Here are some points:
-55 & 38 & -47 & -40 & 53 & -34 & -117 & -29 & 69 & -65 & -82 & 32 & 124 & 70 & 1 & 60 \\
-36 & 54 & -11 & -34 & 52 & -46 & -69 & 24 & -41 & 3 & -35 & 52 & 84 & 86 & 7 & 41 \\
-15 & 58 & -5 & -55 & 64 & -43 & -83 & 29 & -36 & -1 & 11 & 29 & 88 & 95 & -62 & -5 \\
-56 & -16 & 17 & 20 & -14 & -21 & 54 & 19 & -37 & 11 & -4 & -49 & -22 & -7 & -23 & 57 \\
-60 & 6 & 3 & 7 & 6 & -32 & 16 & 39 & -4 & 13 & -4 & -19 & -25 & 32 & -19 & -18 \\
15 & -35 & 30 & -6 & 7 & 4 & 48 & 13 & -38 & 26 & -20 & 18 & -37 & -41 & -16 & 10 \\
20 & 12 & 35 & -87 & 70 & 110 & -83 & -94 & 3 & -127 & -20 & 95 & 127 & -47 & 96 & -9 \\
-49 & -10 & 6 & 12 & -13 & -15 & 2 & 30 & -15 & 19 & 21 & -29 & -32 & -8 & -57 & 5 \\
79 & -45 & -19 & -75 & 66 & 22 & 7 & -32 & -29 & 12 & -40 & 76 & -45 & -55 & 16 & 3 \\
-44 & -12 & 14 & 16 & -9 & -15 & 21 & 16 & -20 & 21 & -61 & -20 & -34 & -8 & -20 & -62 \\
48 & -28 & 29 & 20 & -37 & 36 & 36 & -27 & 38 & 15 & 33 & -21 & -33 & -56 & 53 & 5 \\
-14 & 39 & -76 & 3 & 8 & -14 & -74 & -38 & 69 & -76 & 2 & -15 & 121 & 40 & -61 & 26 \\
112 & -21 & 24 & 15 & -37 & 81 & 79 & -44 & 72 & 3 & 50 & -11 & -25 & -34 & 103 & 31 \\
-39 & 2 & -4 & 55 & -64 & 6 & 45 & 1 & 43 & 13 & 41 & -19 & -33 & -41 & 4 & 62 \\
-33 & -20 & 15 & 14 & -13 & -18 & 41 & 8 & -10 & 2 & 55 & -1 & -39 & -10 & -5 & -86 \\
-40 & 29 & -5 & -7 & 31 & -39 & -31 & 30 & -51 & 14 & -25 & -22 & 16 & 59 & -42 & 50 \\
-36 & -12 & 17 & 19 & -11 & -20 & 43 & 22 & -6 & 21 & -5 & -22 & -45 & -9 & 11 & -8 \\
-67 & 38 & -10 & -16 & 43 & -47 & -63 & 19 & -59 & 0 & -85 & -9 & 39 & 80 & -40 & -10 \\
-50 & 25 & -5 & -2 & 25 & -39 & -1 & 13 & -40 & 11 & -49 & 24 & 5 & 55 & -43 & 44 \\
14 & -13 & 14 & 46 & -68 & 18 & 37 & -18 & 56 & 17 & 36 & -29 & -51 & -54 & 38 & 58 \\
-29 & -16 & 11 & 18 & -17 & -16 & 25 & 31 & -16 & 11 & -69 & 31 & -34 & -8 & -5 & 24 \\
-32 & -28 & 22 & 3 & 11 & -17 & 39 & 23 & -7 & 32 & -13 & -5 & -46 & -7 & -43 & -7 \\
-14 & -12 & 16 & 16 & -18 & -15 & 18 & 11 & -21 & 17 & 26 & -41 & -26 & -9 & -28 & -3 \\
-20 & -13 & 16 & 22 & -9 & -24 & 36 & 30 & -2 & 23 & -44 & -9 & -42 & -10 & -29 & 38 \\
-41 & -5 & 4 & 23 & -28 & -16 & 5 & 22 & -11 & 12 & 32 & -39 & -30 & -5 & -40 & -79 \\
97 & 1 & -84 & -83 & 43 & 66 & 1 & -60 & -27 & 9 & 23 & 121 & -24 & -53 & 103 & -16 \\
80 & -34 & 33 & 20 & -35 & 47 & 42 & -18 & 51 & 19 & 22 & -31 & -34 & -57 & 63 & 43 \\
-13 & -29 & 29 & -53 & 63 & -23 & 38 & 12 & -68 & 13 & -78 & 18 & -41 & 2 & -10 & -3 \\
95 & -28 & -19 & -79 & 68 & 24 & 65 & -35 & -45 & 13 & -40 & 98 & -41 & -54 & 67 & 24 \\
5 & -26 & 21 & 29 & -18 & -10 & 19 & 11 & -4 & 17 & 16 & -32 & -22 & -28 & -25 & -32 \\
-30 & 53 & -10 & -42 & 62 & -44 & -68 & 15 & -33 & -13 & -2 & 12 & 89 & 90 & -31 & -6 \\
54 & -28 & 31 & 34 & -34 & 38 & 76 & -15 & 61 & 19 & 16 & -11 & -43 & -55 & 50 & -22 \\
60 & -45 & -21 & -76 & 69 & 32 & 60 & -20 & -55 & 12 & -12 & 65 & -45 & -59 & 64 & 32 \\
57 & -35 & 28 & 28 & -36 & 46 & 69 & -3 & 56 & 13 & 50 & -20 & -42 & -53 & 63 & -30 \\
10 more points follow, each with its number after it:
91 & -35 & 28 & 25 & -40 & 49 & 42 & -9 & 41 & 17 & 18 & -21 & -23 & -50 & 76 & 47 \\ 0
-43 & 34 & -1 & -22 & 48 & -47 & -76 & 27 & -66 & 18 & -63 & 1 & 22 & 74 & -38 & -17 \\ 1
-41 & 31 & -11 & -20 & 42 & -42 & -45 & 11 & -23 & 6 & -31 & -13 & 45 & 78 & 16 & -21 \\ 2
-22 & 31 & -68 & 22 & -32 & 42 & -127 & -64 & 39 & -111 & 49 & 34 & 127 & -46 & -10 & 57 \\ 3
100 & -41 & 17 & -14 & 9 & 59 & 54 & -32 & 34 & 22 & 9 & -28 & -30 & -58 & 90 & -27 \\ 4
-21 & -16 & 18 & 24 & -12 & -25 & 56 & 19 & -13 & 19 & 20 & -12 & -42 & -5 & -2 & -44 \\ 5
-21 & 22 & -5 & -3 & 27 & -42 & -50 & 29 & -50 & 13 & 1 & -16 & 17 & 55 & -66 & -90 \\ 6
-17 & 55 & -79 & 59 & -75 & -11 & -51 & 4 & 67 & -34 & -33 & -1 & 17 & 2 & -72 & 74 \\ 7
-8 & 47 & -48 & 12 & 10 & -41 & -58 & 28 & 1 & 1 & 1 & -7 & 46 & 75 & -37 & -6 \\ 8
112 & -27 & 22 & 13 & -41 & 76 & 38 & -27 & 55 & 6 & 22 & 2 & -20 & -30 & 62 & 24 \\ 9
Which two of these numbered points are nearest to each point below, ignoring the direction in which the first points spread most? Their numbers follow each, nearest first.
-51 & 24 & -70 & 20 & -37 & 43 & -95 & -55 & 27 & -108 & 33 & -48 & 119 & -46 & -2 & -28 \\ > 3 9
-39 & 47 & -12 & -39 & 59 & -42 & -87 & 1 & -29 & -1 & -44 & -3 & 69 & 87 & -28 & 0 \\ > 2 4
34 & -37 & 30 & 23 & -30 & 20 & 43 & 1 & 18 & 10 & 14 & -43 & -27 & -53 & 12 & 68 \\ > 0 8
-28 & 31 & 17 & -45 & 56 & -36 & -84 & 28 & -47 & 12 & -46 & 30 & 31 & 76 & -75 & 2 \\ > 1 2
127 & -27 & 25 & 13 & -35 & 75 & 73 & -63 & 74 & 8 & 32 & 22 & -23 & -32 & 56 & -20 \\ > 9 4
75 & -32 & 33 & 23 & -31 & 35 & 100 & -6 & 27 & 9 & 6 & -55 & -24 & -63 & 57 & 19 \\ > 0 2
58 & -29 & 30 & 28 & -36 & 35 & 65 & -29 & 40 & 15 & 23 & -51 & -24 & -56 & 52 & 8 \\ > 0 2
-30 & 60 & -79 & 54 & -57 & -20 & -62 & 29 & 98 & -13 & 12 & -1 & 39 & 18 & -64 & 80 \\ > 7 8
97 & -43 & -14 & -54 & 45 & 75 & 60 & -50 & 26 & 14 & -51 & 2 & -23 & -47 & 84 & 14 \\ > 4 9
108 & -23 & 25 & 10 & -37 & 85 & 46 & -32 & 102 & 10 & 42 & -12 & -30 & -25 & 58 & -15 \\ > 9 0
-23 & 49 & -13 & -36 & 57 & -39 & -124 & 25 & -48 & -6 & -58 & 23 & 75 & 90 & 1 & 2 \\ > 2 4
116 & -22 & 21 & -3 & -31 & 90 & 65 & -52 & 51 & 4 & 43 & -32 & -25 & -19 & 86 & 19 \\ > 9 0
69 & -30 & 32 & 29 & -38 & 36 & 60 & 2 & 35 & 7 & 14 & -9 & -21 & -58 & 47 & 23 \\ > 0 9
110 & 26 & 10 & -23 & -22 & 121 & 19 & -88 & 57 & -40 & 0 & 7 & -38 & 42 & 127 & 2 \\ > 9 4
89 & -28 & -57 & -90 & 63 & 48 & 11 & -51 & -39 & 10 & -17 & 75 & -31 & -59 & 84 & 21 \\ > 4 9
-24 & 27 & -48 & 59 & -59 & -21 & -32 & 10 & 31 & 0 & 64 & -18 & -10 & 7 & 4 & 9 \\ > 8 7
-28 & -19 & 15 & 17 & -14 & -20 & 42 & 8 & -18 & 29 & 29 & 11 & -31 & -6 & -23 & -19 \\ > 5 1
50 & -32 & 28 & 25 & -36 & 35 & 18 & 4 & 43 & 33 & -4 & -14 & -43 & -60 & 11 & 32 \\ > 0 8
-32 & 30 & -72 & 25 & -36 & 41 & -116 & -77 & 13 & -111 & -5 & -21 & 119 & -37 & -21 & 42 \\ > 3 7
127 & -13 & 9 & -6 & -23 & 103 & 62 & -65 & 86 & -15 & 27 & -21 & -46 & 8 & 108 & -6 \\ > 9 4
-33 & -12 & 15 & 20 & -13 & -22 & 36 & 6 & -11 & 19 & 13 & -27 & -24 & -7 & -26 & -11 \\ > 5 1
86 & -38 & 37 & 24 & -38 & 48 & 53 & -10 & 29 & 21 & 46 & -14 & -42 & -56 & 58 & 18 \\ > 0 9
-32 & 41 & -57 & 53 & -64 & -18 & -16 & 7 & 60 & -1 & -6 & -22 & -14 & 1 & -32 & 35 \\ > 7 8
85 & -23 & -63 & -86 & 61 & 59 & 29 & -35 & -25 & 15 & 54 & 83 & -34 & -55 & 92 & 11 \\ > 4 9
109 & -34 & -61 & -84 & 56 & 61 & 17 & -34 & -26 & 28 & -11 & 94 & -35 & -53 & 106 & 1 \\ > 4 9
-66 & 15 & -9 & 5 & 21 & -35 & -30 & 20 & -41 & 12 & 36 & -38 & -12 & 49 & 1 & 52 \\ > 2 5
72 & -23 & -52 & -81 & 61 & 52 & 2 & -43 & -32 & 15 & 17 & 104 & -42 & -56 & 107 & 37 \\ > 4 9
-46 & 24 & -70 & 30 & -39 & 47 & -127 & -73 & 31 & -116 & 60 & -23 & 123 & -46 & 0 & 50 \\ > 3 7
2 & 61 & -15 & -62 & 59 & -35 & -127 & -19 & 16 & -44 & -30 & 47 & 120 & 91 & -14 & 39 \\ > 9 0
-1 & 32 & -6 & -15 & 36 & -39 & -71 & 25 & -36 & 8 & -50 & -1 & 30 & 69 & 5 & -29 \\ > 2 1
67 & -36 & 30 & 21 & -42 & 42 & 82 & -18 & 33 & 13 & 74 & -24 & -41 & -57 & 60 & -70 \\ > 2 8
-55 & 51 & -78 & 59 & -67 & -15 & -62 & -2 & 95 & -27 & 59 & -17 & 15 & -5 & -5 & 41 \\ > 7 8
-20 & 50 & -16 & -67 & 64 & -38 & -122 & -27 & 30 & -23 & -38 & 28 & 119 & 89 & -15 & -57 \\ > 4 9
76 & -38 & 30 & 22 & -40 & 42 & 55 & -10 & 64 & 11 & 24 & -21 & -47 & -62 & 31 & 16 \\ > 0 9
89 & -31 & -40 & -86 & 67 & 39 & 61 & -34 & -50 & 16 & -25 & 103 & -33 & -62 & 70 & 46 \\ > 4 1
-28 & 38 & 1 & -34 & 53 & -46 & -72 & 39 & -73 & 5 & -32 & 34 & 30 & 79 & -60 & 14 \\ > 1 2
-16 & 32 & 5 & -86 & 62 & -16 & -66 & -47 & 67 & -80 & 4 & 79 & 127 & 68 & -31 & 36 \\ > 9 4
-23 & -26 & 15 & 27 & -19 & -17 & 6 & 17 & -4 & 23 & 86 & -30 & -45 & -21 & 2 & -102 \\ > 6 5
-30 & 44 & -50 & 36 & -29 & -31 & -12 & 33 & 46 & 9 & 53 & -2 & 12 & 43 & -59 & -16 \\ > 8 5
-27 & 29 & -69 & 32 & -34 & 45 & -80 & -74 & 12 & -117 & 37 & -20 & 126 & -44 & -17 & 26 \\ > 3 9
-44 & 17 & -33 & 12 & -25 & 84 & -127 & -83 & -20 & -122 & 18 & -23 & 112 & -60 & 58 & 10 \\ > 3 9
43 & -23 & 27 & 43 & -62 & 27 & 52 & -15 & 56 & 16 & 80 & -26 & -39 & -60 & 25 & -10 \\ > 8 5
-24 & 38 & -48 & 42 & -25 & -37 & -35 & 19 & 30 & -10 & -12 & -16 & 14 & 47 & -63 & 17 \\ > 8 7
-23 & 42 & -70 & 60 & -65 & -14 & -6 & 4 & 53 & -7 & 13 & -20 & 15 & 7 & -28 & 42 \\ > 7 8
-21 & 55 & -91 & 51 & -65 & 15 & -122 & -35 & 60 & -84 & 109 & 22 & 101 & -19 & -48 & 33 \\ > 3 7
-27 & -6 & 16 & 16 & -17 & -16 & 47 & 29 & -3 & 14 & 11 & -10 & -34 & -11 & -19 & -7 \\ > 5 1
-34 & -9 & 11 & 20 & -8 & -26 & 44 & 40 & -8 & 6 & -11 & -32 & -37 & 2 & -38 & -30 \\ > 5 6
-40 & 52 & -89 & 54 & -75 & 1 & -83 & 0 & 87 & -41 & 86 & -3 & 40 & -4 & -7 & 16 \\ > 7 3
35 & -21 & 12 & 45 & -65 & 20 & 58 & 2 & 51 & 15 & 99 & -32 & -31 & -51 & 18 & -1 \\ > 8 5
-26 & -12 & 12 & 18 & -14 & -13 & 32 & 19 & -6 & 8 & 42 & -16 & -42 & -13 & -19 & -27 \\ > 5 6
-21 & 29 & 8 & -79 & 61 & -21 & -64 & -57 & 61 & -82 & 16 & 100 & 125 & 65 & -44 & 24 \\ > 9 4
-16 & -20 & 15 & 19 & -8 & -17 & 52 & 24 & -17 & 20 & 22 & -9 & -54 & -12 & -36 & -24 \\ > 5 6
-11 & 55 & -16 & -63 & 63 & -40 & -115 & -14 & 26 & -38 & -30 & 60 & 107 & 90 & -41 & 64 \\ > 9 0
127 & -12 & 31 & 32 & -57 & 91 & 54 & -49 & 78 & 4 & 34 & -41 & -35 & -19 & 121 & -25 \\ > 9 4
-5 & 57 & -10 & -60 & 65 & -46 & -107 & -20 & -14 & -11 & -41 & 35 & 119 & 99 & 6 & 6 \\ > 4 9
-51 & 16 & -32 & 7 & -29 & 81 & -109 & -75 & -35 & -127 & -15 & -17 & 126 & -52 & 51 & 21 \\ > 3 0
4 & -38 & 32 & -23 & 25 & -5 & 12 & 25 & -44 & 19 & -39 & 23 & -26 & -33 & -11 & 34 \\ > 1 5
-17 & -12 & 13 & 18 & -15 & -18 & 58 & 1 & -4 & 15 & 41 & -10 & -30 & -10 & -34 & -22 \\ > 5 6
